Small tables with named rows and columns. After each table, cells are looked up by row and column.

Fuz:
|  | Tupu | Leroru | Rofazu | Nerumis | Tazu | Tovo | Nez | Vemive |
|---|---|---|---|---|---|---|---|---|
| Poga | -4.6 | -86.2 | -61.6 | -88.3 | -76.2 | -14.9 | 25.6 | -36.1 |
| Bevota | -4.6 | -86.2 | -52.1 | -91.3 | -1.8 | 20.1 | -72.7 | 11.3 |
| Miburu | -4.6 | -83.5 | -52.1 | -74.5 | 2.5 | 26.1 | -65.2 | -47.7 |
| Par | -2.8 | -86.2 | -57.7 | -72.8 | -80.1 | -21.4 | 55.5 | 6.1 |
| Pavake | -4.6 | -63.2 | -52.1 | -74.5 | -32.5 | 5.1 | -39.8 | -33.6 |

What is the Tazu of Bevota in Fuz? -1.8
What is the Rofazu of Pavake in Fuz? -52.1
What is the Tovo of Bevota in Fuz? 20.1
What is the Tazu of Poga in Fuz? -76.2
What is the Nerumis of Miburu in Fuz? -74.5
What is the Leroru of Poga in Fuz? -86.2
What is the Leroru of Miburu in Fuz? -83.5
What is the Tupu of Miburu in Fuz? -4.6
What is the Tovo of Par in Fuz? -21.4
What is the Tupu of Bevota in Fuz? -4.6
What is the Nerumis of Poga in Fuz? -88.3
What is the Tazu of Pavake in Fuz? -32.5

Table Sati
|  | Pero | Dakifat | Diro | Zudepaz |
|---|---|---|---|---|
| Kedunep | 2.1 | -80.6 | -17.4 | -29.1 |
| Fevo | 34.8 | 46.6 | 18.5 | 50.6 |
| Lazola | 39.0 | -6.6 | -13.3 | -30.2 |

Lazola, Zudepaz: -30.2
Lazola, Dakifat: -6.6
Lazola, Pero: 39.0
Fevo, Diro: 18.5
Fevo, Pero: 34.8
Fevo, Zudepaz: 50.6

Rolaf.tsv
	Kem	Vire	Rogobov	Solin	Libuke
Bufab	164	155	157	60	207
Paf	248	200	143	144	181
Kodun	194	88	149	173	38
Gotol	140	113	193	82	31
Simupa	63	60	149	207	177
Zer	79	91	155	185	184
Lefo	86	74	158	207	181
Nunurur	66	200	232	73	68
Zeneg	174	113	144	98	87
Nogu	167	175	136	85	184

What is the Rogobov of Kodun in Rolaf?
149
What is the Vire of Lefo in Rolaf?
74
What is the Libuke of Lefo in Rolaf?
181
What is the Libuke of Bufab in Rolaf?
207
What is the Solin of Paf in Rolaf?
144
What is the Vire of Nogu in Rolaf?
175
What is the Kem of Nogu in Rolaf?
167
What is the Solin of Simupa in Rolaf?
207
What is the Rogobov of Lefo in Rolaf?
158
What is the Solin of Gotol in Rolaf?
82
What is the Libuke of Nunurur in Rolaf?
68
What is the Solin of Zer in Rolaf?
185
What is the Rogobov of Zeneg in Rolaf?
144
What is the Libuke of Gotol in Rolaf?
31
What is the Kem of Zer in Rolaf?
79
What is the Rogobov of Zer in Rolaf?
155
What is the Solin of Lefo in Rolaf?
207

Table Raleno
	Zat	Vubemib	Kas	Suzabes	Kuzuvip	Votope
Gar	-62.900	-38.114	23.367	-21.212	25.757	-51.552
Pufamo	-63.079	-42.322	25.409	-62.219	57.392	29.954
Pek	-82.418	8.608	-15.858	-31.835	27.363	-59.452

What is the Kas of Pufamo in Raleno? 25.409
What is the Kuzuvip of Pek in Raleno? 27.363
What is the Votope of Pufamo in Raleno? 29.954
What is the Kuzuvip of Pufamo in Raleno? 57.392
What is the Suzabes of Pek in Raleno? -31.835
What is the Votope of Pek in Raleno? -59.452
What is the Zat of Pufamo in Raleno? -63.079
What is the Kas of Pek in Raleno? -15.858
What is the Vubemib of Pek in Raleno? 8.608
What is the Suzabes of Gar in Raleno? -21.212
What is the Votope of Gar in Raleno? -51.552
What is the Zat of Pek in Raleno? -82.418
What is the Vubemib of Gar in Raleno? -38.114
What is the Suzabes of Pufamo in Raleno? -62.219
What is the Kas of Gar in Raleno? 23.367
What is the Vubemib of Pufamo in Raleno? -42.322
What is the Kuzuvip of Gar in Raleno? 25.757
What is the Zat of Gar in Raleno? -62.900
Row with the largest Vubemib: Pek

Nasil:
fields: Poga, Ribu, Per, Lol, Gisebi, Semon, Boke, Pulotet, Dutibo
Vemoga: [99, 143, 41, 165, 40, 158, 57, 69, 89]
Gotem: [113, 114, 58, 162, 45, 149, 53, 91, 106]
Fegid: [182, 22, 139, 80, 150, 55, 142, 188, 174]
Mon: [123, 100, 65, 160, 51, 141, 56, 102, 116]
Mak: [48, 212, 32, 137, 47, 170, 80, 21, 38]
Potif: [93, 159, 36, 155, 53, 152, 81, 56, 82]
Loda: [152, 52, 100, 140, 78, 111, 68, 144, 148]
Domarek: [175, 9, 151, 92, 126, 67, 103, 191, 174]
Lig: [140, 82, 72, 156, 62, 129, 63, 121, 132]
Funoduv: [169, 16, 177, 45, 165, 41, 146, 197, 168]
Tur: [91, 119, 149, 23, 158, 72, 163, 120, 91]
Zofo: [35, 218, 62, 91, 81, 147, 115, 25, 29]
Nufed: [48, 213, 49, 106, 76, 149, 112, 28, 38]

Gisebi of Loda is 78
Lol of Vemoga is 165
Lol of Funoduv is 45
Dutibo of Mak is 38
Lol of Potif is 155
Gisebi of Gotem is 45
Poga of Potif is 93
Lol of Mon is 160
Boke of Loda is 68
Pulotet of Potif is 56
Per of Zofo is 62
Semon of Mon is 141
Semon of Domarek is 67
Per of Loda is 100
Dutibo of Gotem is 106
Ribu of Mak is 212
Boke of Potif is 81
Per of Tur is 149
Lol of Lig is 156
Gisebi of Potif is 53

